In the data rows, 128 means zero.
Some points, one per row:
[103  99 170 170  86 121  59 101 144 133 157 114  78 131  93 105 123 123  93 124  82 135 128  94]
[164 137 133 131 118 122 105 138 167 161 135 133 108 149 105 150 117 166 125 148 117  88 162 150]
[160 154 156 109 129 156 112 139 184 157 113 164 164 118 166 114  86 124 115 180  93 128 127 140]
[144 114 158 137 132  80 111 138 199 152 157 136 178 185 146  99  97 157  99 137  77 127 137  97]
[165 169 160  94 100 121 143  92 161 160 161 118 127 128 149 113 118 132 150 151  74 106  96 179]
[143  81 163 110 114 135 115 134 162 119 144 138 118 110 130  82 100 156  66 170  84 136 171 116]
[ 49 183 137 146  99 119  96  96  71  84 152 131 126 142 136 160 100 174 146 110 180 134 131 120]
[149 136 118 144 160 145 124 118 149 175 135  88 107 110 120 119 159 156 126 168 142 116 126 112]
[162 123 178 124 123 130 106 140 160 141 102 140 100 139 128 121 119 123  85 158 118 146 127 160]
[147 144  87  98 141 166 163 108 164 124 130 104 117 121  93 140 172  46 156  85 150  99 136 120]
[136 120  79 143 142  90 117 130  55  99 148 168 105 136 172 103 102  98 171 153 158 160  95 160]
[ 87 150 106 120 142 156 110 109  92 117 135 137 121 141 117 186 122 117 137  76 120 127  94 104]
[154 108 137 178  98 124 122 113  86 120 152 115 115 116 119 124 126 160 134 180 119 138 152 169]
[143  86 161 120 103 139 120 148 205 139 101 151 108 119  73 125 137 131 102 114 106 128 149 123]
[200 160 151 102 108 144 117 161 213 157 120 102 147 166 126 122 108 122 168 176 134  97 104 166]
[162  82 192  94 139 151 120  79 175 172 109 150 114 152 146 128 119 118 132 129 122 147 116 121]
[158 136 141 131 146 152  72 154 159 155 110 119 160  99 154 126 108 108 106 151 107 177 156 148]
[ 65 153 134 127 101  93 132 130  43 140 134 119  97 152 120 159 120  74  95 126 122 107  81  49]
[120 192  69 136 112 128 137 133 113  81 141 158 125 134 134 183 149 118 133 111 116 131 121 120]
[154  69 153 124 125 123 157 118 202 125 122 106 138 109 101  53 165 164  58  98  47 153 142  86]
[105 107 151 145 131 128 189 142 102 115 121 108 172 120 128 116 195 112 160 120 134 127 123 167]
[ 76 145 127 182  98 138 165  82  95 131 108 125  95  94 150 150 112  99 167  72 137 108 103  69]
[155  85 142 146 157 139 111 153 197 148 147 131 148 103 139 104 160 140 172 160 133  97 136 133]
[127  96 157 172  88 106 122 151 121  82 131 153  91 126 146 135 129 123  61 140  93 144 109 108]
[132 135 148 156 119 117 136 112 130 137 150 143 108 123 109 104 104 139  94 153 127 145 104 147]
[116 173 120 109 157 131 161 104 105  79 140 119 125 120 149 118 107 110 123 114 145  79 107 130]
[167 156 149  78 141 105  92 132 155 163 157 153 105 168 134 146  57 132 195 187  81 143 129 156]
[115 148  98 158 129 151 146 131  91 113 100 162 109 134 143 135 103 132 105 121 180 190 129 107]
[148 139 129 130 150 104 169 143 101 125 156 113 196 160 135 137 143 141 186 132 192 100  98 160]
[139 140 143 107 101 105 125 102 130 147 135 144 129 148 143 166  98 100 140 164 125 148 116 159]
[ 46 125 119 122 108  87 116 119  78 100 195 126  57 150 118 199 113 115  74  81 141  79  89 129]
[101 105 140 133 114  94 153 112 124  92 128 100 155 102 102 153 188 150 137 100  76 106 192 142]
[113  93  96 146 193 170 148 114 124 125  85 105 109 138 148 102 155  72 120  94 137 114 133  77]
[ 98 170 114 116  70 104 188 121  98 119 137 139  95 113 119 192 177 114  81 128 150 151  84 124]
[152 144 160 100 117  83  78 117 175 163 152 144 107 138 133 120  82 127 131 186 101  72 106 170]
[ 38 178  96 100 121  70 120 134  96 125 141 159 103  86 125 127 105 159 124  87 138 101 108  97]
[ 67 170  88 153  94  47 148  84 121 112 184  95 147 152  79 156 128 142 107 143 168 101 131 182]
[211  98 181 141 169 181 128 189 190 157 105 145 159  88 143 101 108 153 120 175  59 102 125 160]
[ 87 140 141 171  69  87 137  50  92 119 176 148  53  94 127 180 110 137  50  75 148 175 105  61]
[146 156  84 120 102 109 118 114 151 160  86 147 129 104 149 183  82 123 113 186 104 148 134 144]
[169 103 144 111 150 118 141 170 195 145 147 136 159 153 152  85 141 138 127 201  61 126 118 157]
[133 179  75 134 136 109 158 104  71 124 156 100 161 145 127 126 155  92 160 154 153 143 145 170]
[ 96 146 122  96 105  68 148 150 110  96 141 130 120 161  95 123 145 123 145 108 146 104 142 119]
[ 88 151 121 138  88  98 153  86 105  93 172 147 161 103 145 114 108 170  94  89 156 153 108 100]
[134 150 101 127 125 136 121 104 122 145 107 196 151 106 149 154  91 134 135 130 130 153 124 138]
[178 118  95 144 152 136  86 142 124 126 140 163 155 109 146 106 130 112 164 174 104 135  93 215]
[ 94 167 137 154 108 165 161 123 115 123 201 154 109 116  75 133 120 113 131  95 166  97 102 123]
[ 70 174  99 165  81  73 114  72  59  98 118 188 103 105 128 182 150  96 158  67 161 142 109 112]
[142  91 145 119  92 116 111 134 137 121 131 131 147 111 123 126 136 157  90 155  90 129 203 116]
[ 83 167 193 144  82 123 150 110 111  78 130 160  83 147  90 175 113 163  95 118 159 147 154  92]
[112 169  94 115  77  79 100  99 115 110 138 193  63 117 145 103 147 164  90 125 107 117 144 111]
[ 72 183  83 127 115  93 147  96  73 110 141 136  99 121 151 144 125 125  92 124 166 109 110 149]
[107 115 166 133 123 169 134 158 161 111 153 128 117 125 120 125 137 144 129 130 152  91  75 104]
[162 113 151  97 103 177  78  93 156 178 112 155 110 158  71 138 114  98 138 177  94  87 142 119]
[136 158 102 119 173 124 149 134 130 125 152 112 131 126 124 131 138 142 183 136 130  89 155 183]
[111  71 239 126  93 102 117 127 199 150 120 138  76 128 128  91 149 136  77  98  92 132 126  81]
[ 87 167 138 107  87 118 190 131 138 142 158 110 142 130 120 168 171 125 128  95 152 106 104 148]
[106 137 112 167 124 112 137 148 109  59 128 134 105 145 167 140 132  79 100 150 206 133 153 138]
[186  71 138 132 136 166 118 146 161 158 131 120 159 123 136 130 117 138 124 154 129 116 167 129]
[160  92  92 129 183 108 111 146 195 176 156 106 143 141 162  94 146 102 138 165 106 147 102 141]
[ 28  65  57 158 135 116 105  90  38  62 118 132  58 126 165 133 114 117 102  89 167 173 172  71]
[ 93 110 143 141 108 120 124 155  99 110  95  98 103  74 117 101 166 142  91  55 124 120 105 115]
[155 105 184 142 103  98 102 183 152 144 151 120 138 155 145 101 186 120 113 178 101 103 147 156]
[123 141  41 182 180 199 143 182  87 115  43  77 173 107 140 219 128 104 225 122 187 119 114 178]
[134 125 137 123 140 139 121 130 157  92 116  86 110 155 139 143 125 157 123 151  69 158 150 129]
[ 75 165 164 135 101  94 163 127 133 100 149 105 101 113  77 144 151  92  89  99  72 109 127  90]
[ 68 160  69 130 185  91 145  86  41  82 141 109 120 136 125 169 150 139 169 141 150 154  83 166]
[115 105  83 161 149 138 158 131  55  61  76  74  99 122 121 162 144 102 153  57 171 116 140 110]
[168  96 107 144 176 185 112 144 133 160  64 112 174 142 131 148 141 120 151 106 109 113 131 180]
[145 113 129 124 132 139 128 142 106  93 104  99 108 134 123 150  88 122 117  83 144 107 113  69]
[177 125 142 103 165 130 110  57 167 123 138 164 111 168 148 119  85 130 119 198  93 153 151 139]
[181 118 141 176 168 152  72 127 209 143 123 117 108 114 166 119 152 129 158 141 107 114  96 144]
[ 62 136 126 168 113 119 157  85  97 102 160 143  80 115 138 157 146 132  95  47 196 113 154  59]
[101 140  97 148  83 128 151 110  79 104 128 108 145 109 116 208 124 109  86 101 165 100 134  80]
[115 134 147 141 146 158 193 161 171 151 108  85 144  97  81 149 175 147 123  86 147 109 145  87]
[202  84 161  90 134  90 119 161 202 156 122 147  91 137 130  60  97 133  93 172  96 143 114 138]
[142 117 160 131 126 127 117  93  92 107  90 121 134 120  93 131  88 131  93 130  69 133 126  99]
[127 122 130 117 157 118 107  89 123  90 166  65 139 140 125 105 136 143  66 164 136 148 163 134]
[190 105 124 133 140 163 186 193 143  77 163  82 100 130 101  55 149 129 117  89 139 126 135 128]
[179 138 142 123 147 196 112 127 202 156  76 157 122 146 118  91 109 117 131 131 146  83 123 143]
[ 95 152  98 144 118  90 140 142  70  55 148 155 128 108 132 153 111 142 118 116 168 151 117 122]
[164  98  85 110 170 173  97 148 106 213  95 142 129 150 150 118 114 129 193 169 108 136 150 165]
[150 175 141 112  82  91 115 127 109 136 149 180  53 109 182 164 135 137  68 143 107  95 143 132]
[126 170  64 166 146 108 209 169 101  83 115  92 209 147 127 165 131 148 200 121 151  99 159 152]
[ 91  85  54 122 174 197 160 133 125  81  52 121  81 100 149 132 156  79 141  56 160 179  89  81]
[134 186 150 125 139 120 105 119 159 122 155 107 155 156 140 134  89  86 154 143 160 110  91 139]
[107  99 129 166 113 135 180  84 107  70 115  50 164  93  70 170 199 173  86  70 143 114 184  48]
[173 131 215 118 127 171 138 147 149 136 131 108 169 122 121  78 158 177  87 148  79 119 176 140]
[147 114 150 122 101 130  99 154 131 125 115 154 132 124 130 144  90 156 125 122 165 140 140 120]
[103 149 158 161  83 146 129 119 120 139 132 132 129 104 140 128 181 121 164 116 135 115 122 119]
[129 156 104 126 131 129 128 117 118  97 106 128 160 108 129 159 133  94 186 123 146  84 151 177]
[155  78 133 113 180 196 114 133 155 161  94 105 144 143 159 134 110 105 189 163 121  94 124 183]
[162  97 124 149 160 146 107 173 158 137 109 123 113 132 117  73 136 117 144 136 139 172 133 163]
[ 49 111  65 174 191 121 120  92   7  51 103 112 128  94 132 146 117 117 106  48 165 157 222 130]
[181  95 170  68 134 174 105 125 172 109 126 141 116 141 129  90 104 113 117 176  85 105 113 125]
[ 60 103 145 156  86  88 156 142 101 131 128 131  83 103 107 162 161 103  61  81 177 109 160 101]
[137 148  97 123  98  52 103 118  94  90 146 100 108 129 157 153 121 130 129 122 141 165 144 146]
[ 85  92  98 169 164 167 192 114 139 113  64  53 204  94  97 153 166 107 181  31 148  61 109 112]
[ 79 117 109 106  72 122  96  85  85 136 124 146 105 100 114 126  90 124  75  81  88 163 103  83]
[190  95 133 106 124 152  92 135 173 141 121 121 174 120 150 107 108  90 148 110 125 152 149 100]
[117 124  84 109 126 106 130 102 117 109 121 124 107 109 123 138 144 147 186  99 192 145 179 143]
[150  92  95 135 143 163  95 111  89 139 106 144 138 104 152 160 102 156 142 162  85 151 143 124]
[147 115 161  99 125 149 108 139 155 175 119 131 151 129 158 135 122 149  80 153 106 142 109 133]
[133  71 169 119 116 118 152 119 180 141 108 136 134 115  74 151 149 126 127 107 129 151 139  90]
[133 131 114 145 165 144 140 133  96  61 119 131 127 139 166 107  88 128  88 134 168 136 113  87]
[175 135 136 114 172 155 101 135 179 152 146 141 152 111 133  82 120 133 173 150 129 113 111 124]
[126 171 106 137 197 135 165 170  89 111 121  94 162 105 111 125 143  97 164 117 137 131 110 131]
[127  89 133  84 179 161  87 149 191 168 116 130 134 147 150 124 108 138 150 182  79 173 166 116]
[173  75 134 115 136 168  79 120 202 172  69 147 167 145 163 108 142 135 125 151  85  97 156 169]
[223  99 142  91 140 175  94 133 194 161 102 148 133 154 102  79 106 127 110 185  44 120 141 143]
[172  88 198  96 115 158  93 113 165 183 167 150 128 149 125 120 101 177  97 163  93 178 115 101]
12 more points follow, each with its number after it:
[185 103 160 100 161 119 142 133 157 143 108 128 159 134 144 105 125 113 127 151 116 143 132 114] 0
[209  99 128 115 140 188 141 159 196 190 101 157 137 136 149  65 123 128 122 183  72 129  72 110] 1
[ 55 132 146 133  70  80 179 103 113 118 111 175  82 158 105 185  79 115  34  85 156  98  85  91] 2
[167 127 158 160 172 180 134 151 150 153 111 138  96 113 122  94  96 144 133 115  86  81  97 153] 3
[209 148 122 109 133  85  64  79  85 142 109 145 159  99 122 106 140 153 151 138 119 131 130 135] 4
[ 78 143 124 124  86 102 134 130  59  84 164 162  95 133 136 158 121 163 124  78 160 148 112 120] 5
[123 145 186 123  95  94 143 128 115  73 154  88 117 147 115 176 152 139 138  79 158 146 153 115] 6
[197 107 139 128 156 168  95  89 197 189 103  79 153 132 135 116 100 192 159 156  42 138 161 152] 7
[186 103 166  98 147 140  97 137 237 156 159 171 183 155 141  86 132 151  98 160 124 127 123 156] 8
[ 83 111  62 182 181 170 121 128 124  96  66 104 146  77 139  97 141 109 149 133 166 180 201 108] 9
[155 105 155 118 147 184  95 126 195 181 110 122 157 123 129  94 134 116 118 138 102 113 117 123] 10
[ 67 116 139 156  94  66 136 106  57  34 189 146  79 123 164 110 110 132 100  87 151 156 143  73] 11
Which of these numbered points is nearest to each point below, looking only along the 6 directions in which the first points spread most? Its number follows each.
[ 70 184 112 128 115  95  93  99  76  65 138 143 103  87 102 151 127 132 132 111 157 157 135 135] > 5
[159 132 148 140  78  95 185 124 156 129 163  81 132  99 101 145 163 122 110 126 134  92 132  73] > 6
[164 101 147 123 155 165  89 105 174 196 125 133 168 121 130  96 168 173 157 175  88 121 202 193] > 7
[107 192 117 164 134  96 174  63  37 106 143 180  89 129 177 141  99 164 124 118 134 143 121 125] > 5
[183 108 140 110 126 172  94 100 174 184  90  97 131 145 133 124  99 166 161 212  72 141 143 158] > 7
[ 87  83  81 180 224 152 186 133  30  98  41 117 125 125 182 155  90 119 117  25 168 145 186 146] > 9
[ 78 151 127  78  53  97 142 120  86 125 121 181  69  90 148 205 152 116  84 118 138 138  90  46] > 2
[121 138  88 136 104 141  92 113 125 145  93 162 121 154 145 132 106 126 150 149 123 131 140 167] > 4
[173  95 205 116 130 154 139 144 189 184 166 151 143 175 148  84  75 151 115 199  55 124 131 118] > 8
[134 134 172 114 109 134 115  48  99 178 170 169 146 146 130 174  69 151 129 191 109  91 129 130] > 4
[100 117  62 156 194 194 165 137  98  83  92 120 131  81 163 144 138  95 148  75 184 136 151  98] > 9
[188 107 160 126 108  96 117 152 180 193 147 112 134 172 123 105 133 140 123 240  49  78 120 157] > 8
[139  94 198 132 150 174  83 136 177 193  98 126 122 128 116 132 126 145 153 131  92 103 113 125] > 10
[ 77  84  94 152 206 159 190 193  91 112  58  76 172 117 125 116 119  49 155  67 167 135 153 111] > 9
[171 134 166  91 127 109 129 153 220 140 176 105 152 195 101  96 147 127 178 175  77 107 123 165] > 8
[224  85 115 151 147 155  84 121 174 194 111 133 182 150  66 109 149 186 148 169  75  87 127 154] > 7
[205  65 191 127 136 195  72 123 184 188 119 140 123 147 116 101 159 125 124 133  88 144 163 132] > 10
[ 14 166 122 139 119  28 182 135  64  68 130 144 112 131 115 126 104 124  90  63 211 180  97  92] > 11
[ 91  97  78 128 182 180 145 127   6  86  56 119 148  88 150 161 139 143 118  12 146 167 158  99] > 9
[174  52 183 121 111 118  95 128 203 191 108 164 128 134 126  79 138 120 118 107  91 117 128 118] > 10
[137 159 111 172 114 147 102 111  95 127 141 153 119  99 170 157  92  89 164 127 128 106 140 177] > 4
[139 136 138 107 163 196 143 159 158 169 112 135 122 132 132 121 158 107 167 140 118 144 105 115] > 3
[125 108 121  96 141 155 123 143 141 148 119 106 105 128 128 105 133 122 141 112 157 115  78 120] > 3
[153 161  77 109 181 190 118 157 139 132  92 129 154 133 138 140 112  94 191 103 164  96  76 150] > 3
[206  87 110  65 116 141  62 128 145 206 111 104 155 133 178 121  86 144 147 156  74 123 145 144] > 7
[112 117 118 167  98 117 138 117 129  66 113  55 172 108  45 161 175 150 112  81 155 117 176 148] > 6
[214  83 123  99 145 142  97  97 180 183  64 125 154 116  60 129 141 185 163 152 111 111 132 151] > 7
[215  74 134 121 142 176  45 133 179 179  88 124 125 137 129  56 140 179 124 149  60 160 197 105] > 7
[169  92 167 113 115 188 109 162 215 156  93 120 128 144 108  78  98 129  88 137  90 122 112 110] > 10
[164  97 139 108 157 190 125 146 213 223 126 151 120 170 126  81  73  96 139 166  99 164  94 114] > 1
[190  89 170 117 138 153  84 166 206 194 149 118 123 141 126  42 125 145 136 185  84 138  99 204] > 8
[164 116 119  87 147 200  94 155 159 179 124 152 145 142 129  73 123 125 140 100 100 109  91 156] > 3
[144 134 115 105 158 183 163 159 140 164  68 137 142 149 114 112 112  91 134 109 125 106 112 108] > 3
[214 129 175  89 128 147  85 162 200 159  74  96 151 163 161 138  90  92  89 123  85 147 114 130] > 10
[197 104 123  92 192 154  59 149 189 200 101 177 132 189 194  38  76  67 139 218 119 136 105 160] > 1
[164 101 159  72 150 129  74 141 218 172 155 158 140 144 156  54  82 152 144 162  56 138 135 167] > 8
[163 149 205  93  70  89 113 120 205 158 144 117 115 162 151 106 152 121 110 176 105  99  95 136] > 8
[181 109 118 110 143 126 134 115 172 133 127 116 137 108 131 105 113 146 121 163 117 140 128 135] > 0
[ 43 105 152  93 127 125 152 114 114  95  88  85 137 106 114 142 200 160 122  82 137 135 175 138] > 6
[172  94 132  71  83 168  58 152 188 200 105 142 144 164 119 112 148 149 126 149  80 104  86 142] > 10
[110 186 126 108 105  87 150 131  98  87 127 130 142  95 132 151 174 143  98  93 157 101 175 116] > 6
[ 55 150 119  97  85 139 147 122 101 110 115 178  43 117 130 158 118 107 121  51 127 138  97  31] > 2
[192  98 156 119 135 162 103 148 168 216 119 178 142 123 137 101  97  99 114 152 117 136 180  99] > 10
[ 77 113 180 152  80 142 173 149  98 112 108  65  95  95 108 132 168 185  71  43 141 130 188 110] > 6
[ 53 149  56 117  93  97 141 100  61  99  91 149 130 115 123 175  61 151 114  83 154 123 106 142] > 5
[ 72 127   0 149 195 205 192 155  53  68  69 103 174 129 146 129 130  52 179  55 184 123 136 178] > 9
[ 76 158 168 147  27  74 135 151 139 134 118 154  78 129 135 108 111  79  96 130 116  94 115  70] > 2
[137 171 100 172 133 127 136 124  92 135 146 147 120 104 152 142 103 107 143 149 125 173 163 144] > 4
[195 106 163 115 118 105 127 142 196 184 138 121  97  93 120  97 123 166 117 195 114 100 140 108] > 8
[153  87 129 154 157 134 105 170 191 169 124 120 160 122 148  73 119 151 106 159 134 156 128 113] > 0
[194  79 173 115 115 192 134 137 176 176 135 103 134 143 124 129 153 144 144 141  73 108 208 179] > 7
[159 131 180 146 147 147  64 149 207 207 121 172 135 125 138 118 142 121 182 133 102  93 115 121] > 10
[ 76 220 176 121  75  55 138 145 116  87 171 145  89 132  95 129  95 111  87  85 150  82 117  68] > 2
[144 109  78  80 133 158 139 159 159 147  89 135 107 144 157 132 121  94 149 122 135 162  93 127] > 3
[166 115 151 113 120 123 136 167 159 142 116 133 102  91  97 109 124 187 138 121 115 173 115 194] > 0
[126 141  71 158 214 196 154 172  44  94  79 125 131  76 144 148 120 106 210  86 170 152  98 181] > 9
[133 127 121  92 139  77  96  91 114 142 119  73 121 134 143 140 153 133 143 156 134 145 141 155] > 4
[178  80 165 100 138 187  70 187 144 177 106 132 210 164 142 111  94 131 157 171 120 113 143 181] > 7
[214 103 134 113  75 152  59 103 156 136 128  78 173 145 109  92 131 133 122 183  96  89 174 172] > 7
[ 75 118  53 170 197 220 181 141 106  98 127 112 124 123 149 134 134  94 197  76 147 167 102 108] > 9
[108 107 134 135 119 132 123 132 155 110 127 158 149 112  90 129 105 119 142 115 142 116  65 138] > 3
[ 31 176 143 154  70  63  80  76  76 144 128 158  88 114 110 165 127  91 116  68 152 150  50 107] > 2
[ 32 165  92 162 132  88 165 147  74 120 152 130 132 142 130 170 103 122  65 127 144 161 123 126] > 5
[ 63 171 154  86  88  73  90 100  87 132 163 173  51 105 139 132  94 140 116 114 165 122  60  79] > 2
[ 63 126  86 139  92 114 152 106  80  85 156 140  78  92 153 154 143 142 154  91 172 152  91 147] > 5
[160 165 122 122 103 116 138 114 144 138 164 137  90 138 130 195 102 123  87 170 100 147 131 158] > 4
[177  60 152  93 162 135 116 175 240 174 104 133 153 125  92 106 129 176 107 162  65  98 121  81] > 10
[244 102 202 104 156 203  95 146 204 187 107 131 130 184 133  74 126 149 113 167  49 107  60 125] > 1
[100  82 120 188  96 123 142 160 126 102 122  98 113  76  67 169 211 151  91  72 123  90 172  79] > 6
[148 140 161 156 113 107 141 109 136 105 137  81 124 105  69 169 172 151  67 109  99 107 236  97] > 6
[135 129 141 115 153 144 117 102  92 151 156 118  98 151 111 132  97 127 120 161 121 108 160 122] > 4
[192 103 133  99 163 157 148 157 173 167 120 150 128 142 164  22 127 128 166 151  74 102 109 102] > 1
[ 45 165 114 154  50 116 103  92  79 127 140 146  69 113 115 157 114 147 116  96 147 144  93  75] > 2
[138 146 145 144  86 114 161 135 113 102 128 105 148 117  95 133 165 124  95 133 106 126 194 117] > 6
[182  54 172  79 140 189 115 189 177 128 101 122 140 146 139 133 102 132 108 183 115 127 130 118] > 10
[ 81 105  78 186 188 174 155 118 100 114  48  88 144  91 119 153 186 163 136  96 110 120 154 109] > 9
[182  75 207 115 138 149 104 129 167 127 124 129 120 120  95 120 119 104 101 169  75 139 157 100] > 10
[192   0 160  70 159 120 119 143 212 167 109 104 121 110 108 124 149 170 109 131  76 133 219 117] > 7
[ 64 171 129 180 113 106 131  70  36  85 169 143 116  90 123 162 112 118  92 109 158 136 123 133] > 5
[173  69 154 123 121 194 133 115 178 188 170  80  96 123 124  99 131 144 147 159  88 116 170 122] > 10
[140  74 137 112 110 140 130 123 187 187  78 109 125 127 116 145 114 171 112 143  82 163 167 143] > 7
[132 126 208 106 103 104 108 128 215 186 157 202 121 160 180 114 118 133 120 177 113 141 106 121] > 8
[135 146  66 154 148  77 152 105 106 136 121 109 128 156 166 188 135 105 109 156 108 110 161 168] > 4
[171  58 172 105 151 121 107 149 211 180 107  95 121 157  89  80 127 176 122 194  81  62 177 106] > 8
[195  55 119  96 124 159  96 112 152 142 115 132 131 165 117  61 124 160 118 172  47 124 195  96] > 7
[130 154 127 145 121 134 156 140 102 125 124 123 183 179 131 149 144 159 158 157  89 125 186 187] > 4
[107 130 117 144 177 180 151 199 154 135  87 134 159 158 132  73 100  96 206 107 162 132  97 157] > 3
[121  63 100 111 161 204 154 122 102  92  75  97 127 132 150 139  89 110  93  67 142 164 119 110] > 9
[195  82 141 112 138 165  90 153 229 153 142 113 166 138  99 131 153 116 149 149  75  85 169 156] > 7
[154  78 152 127 186 192  65 103 159 225  82 154 110 149 124  93 119 143 141 172  65  80 127 132] > 10
[196  63 162  64 140 109  80 127 186 174 145 118 130 120 120 102 105 164  99 180  68 141 150 144] > 8
[114 155 148  92 105 113 132  62 118 130 121 152  90 112 147 151  73 159  91  84 120 116 126  97] > 2
[ 81 144  62 152 198 170 209 147 105  82  38  63 145 101  90 123 186 127 177  81 141 120 160 137] > 9
[178 129 159 112 129 152 122 122 189 193 138 145 162 128 110 106 119 137 125 156 112  87 103 122] > 10
[184 122 135  68 165 191  90 134 157 223  95 150 129 163 138  87  81 105 158 204 137 130  72 188] > 1
[154 125  97 146 192 182 127 158  89 123  75 133  97 110 123 131 116 101  81  61 167 170 156 100] > 9
[121 117 141 146 161 107 107 164 117 116  93  89 175 142 115 142 117  86 163 142 133 106  63  82] > 3
[ 91 181 174 160 120 121 143 114 148 116 123 141  96 174  93 141 152 113  73  81 163 137  75  86] > 2
[139  76 138 145 147 155  82 113 163 121 121 106 123 131 102  67 174 150 124  97  93 112 127 158] > 0
[ 88 143 100 141  77  85 152  77  98 102 166 173 115 122 172 152 111 119 111 109 137 124 132 149] > 5
[ 79 187  98 134 116  71 131 129  77 110 157 164  89 113 168 148  96 114 110 132 128 140  93 106] > 5
[167  79 152 129 164 161  73 132 181 135  96 187 137 153 128  67 100 102 118 186  94 112  99  81] > 1
[179 101 146 135 163 157  99 115 217 162 136 117 186 106 105 117 161 114 156 162  81 113 152 147] > 7
[ 83 172 114 157  79 117 150 103  75  97 148 128  96 142 148 160 122  93 134 108 144 117 105  98] > 5
[138 136 158 107 129 132 139 109  91 139 133 119 170 142 142 142 146 149  98 159 122 132 111 176] > 4
[ 89  92  68 189 178 141  92 106  26  44 128 102  97  88 153 171 147 105 128  44 166 197 225 111] > 9
[ 40 116 129 116 105 109 106  72 114 134 112 185 118 182 133 147 159 121  82  80 123  87 128 100] > 2
[206 128 144 153  79 133 118 141 194 168 149  94 145 153 107  94 165 133 120 185 108 119 180 159] > 8
[193  89 147 108 165 162  73 149 222 161 113 130 140 150 165  59 132 159 144 131 112 115 125 126] > 1
[ 73  99 147 150  58 108 147 115  83 110 174  74 132 121  83 152 149 146 101  90 154 119 163  73] > 6
[139 202  77 149 148 127 134 123  50  63 152 152  60 132 131 145  99 166 106 104 102 144 101 128] > 5
[135  79  62 112 189 153 155 177 122 107 113  71 154  80 105 122 190 121 128  73 139 123 133 143] > 9
[176 108 130 121 136 123 104 143 130 162  93 114 154 158 157 102 150 134 146 184  94 152 115 118] > 0
[151 134 119 149 138 138 112 136  82 143 119 165  85 134 120 159 110 126 177 130 145 120 127 162] > 4
[ 72 162 147  74 120 103 129 102  92 107 138 167 113 126 187 132 111 124 114 150 181 123  79 128] > 5
[165  99 100 129 133 152 103 135 182 158 142 115 136 101 133 108 134 138 112 151  97 105 149 119] > 0
[ 73 119  57 164 203 212 178 114  58  96  86  62 146  94 121 196 134 109 128  52 186  92 113  90] > 9
[ 97 155 142 157 103  72 128 125  85  80 166 146  78 128 134 198 101 145 113 122 149 126 101 143] > 5
[ 65 143 133 106  18 126 177 144 129 158 135 105  95 110  78 164 132 163  99  88 203 119  66 128] > 2
[ 99 146 136 129 192 179 187 152 132 138  44  97 146  75 116 121 112  97 181 112 175 126  72 186] > 3
[153  83 142 102 100 170  64 149 177 189 100 130 133 162 114 111 140 176 134 143  96 123 150 151] > 7
[165 142 151  78 130 120  75 120 158 102 160  86 135 172 113  62 146 145 132 137 118 145 125  89] > 0
[ 93 104  97 175 134 201 172 178  88 120  80  86 106 104  97 146 137 126 117  75 137 138 149 120] > 9
[156  79 150 136 114 137 107 150 208 153 138 112 180 160  86  71 137 169 139 175  91 125 144 147] > 8
[210 114 150  69 185 119  44 111 195 189  81 157 148 109 177  60 120 136 126 197  98 120 110 121] > 1
[225 124 116  76 156 158  45  91 136 206 148 197  93 132 162  91  94  98 128 196 103 158 109 177] > 1
[165 111 150 120 102  96 158 145 171 133 166 123 139 148 100  90 158 176 150 140 117 147 145 102] > 0
[ 29 208 165 141  94 115 173 154 113 126 150 202 104 138 148 140  93 108 121  81 139 136  36 135] > 2
[185  88 187  69 151  66  78  93 165 140 156 208 118 156 138 114  90 130 106 127  57 139 101 105] > 8
[126 128  99 166 165 150 162 129 107 153  91 119 121 148 137 143 129 110 136 113 101 101  55 175] > 3
[ 96 134  39 139 138 144 203 135  99 134  99  98 158 108 170 136  95 151 219  89 172 142 160 126] > 9
[152 153 104 143 134 117  77 122 153 133 156 152 108 125 110 111  80 161 115 191 121 127 101 147] > 4
[159 146  95 123 119 158 122 154 194 179 132 139 117 140 129 142 112 132 150 157 122 126  92 160] > 3
[136  60 173  74  78 194 129 164 195 146 164 101 148  92  88  85 140 173  85  87  81 149 127 111] > 10
[183 136 122  53 152 173  65 102 172 185 126 175 131 168 185  88  54 107 126 200  72 156 106 157] > 1
[120  87 113 121 146 114 150 125 188 115 159 121 163 108 132  94 148 131 155 148  97 134 167 162] > 0
[184  75 166 114 131 116  95 136 165 132 153 100 157 165  77  71 136 142  59 170  88 127 166 145] > 8
[186  92 169  85 199 153  59 139 212 162 151 118 153 135 155  99 165 134 139 186  62 138 101 113] > 1
[162  63 183 122 122 200  90 172 167 206 115 191  87 117 133 112  86 125 134 125  61  81  98 107] > 10
[ 60 118  82 163 156 149 156 172  53  57 123 129 150 129 178 150 134 121 133  86 148 151 162 123] > 9
[105 118 214 125  99 127 165 162 169 163 141 153 143 114 124  89 143 114 107 110 131 139  70  90] > 3
[148 150 108 144 201 161 120 179 120 159  92 132 160 138 161 105 127 103 197 131 157 111  69 169] > 3
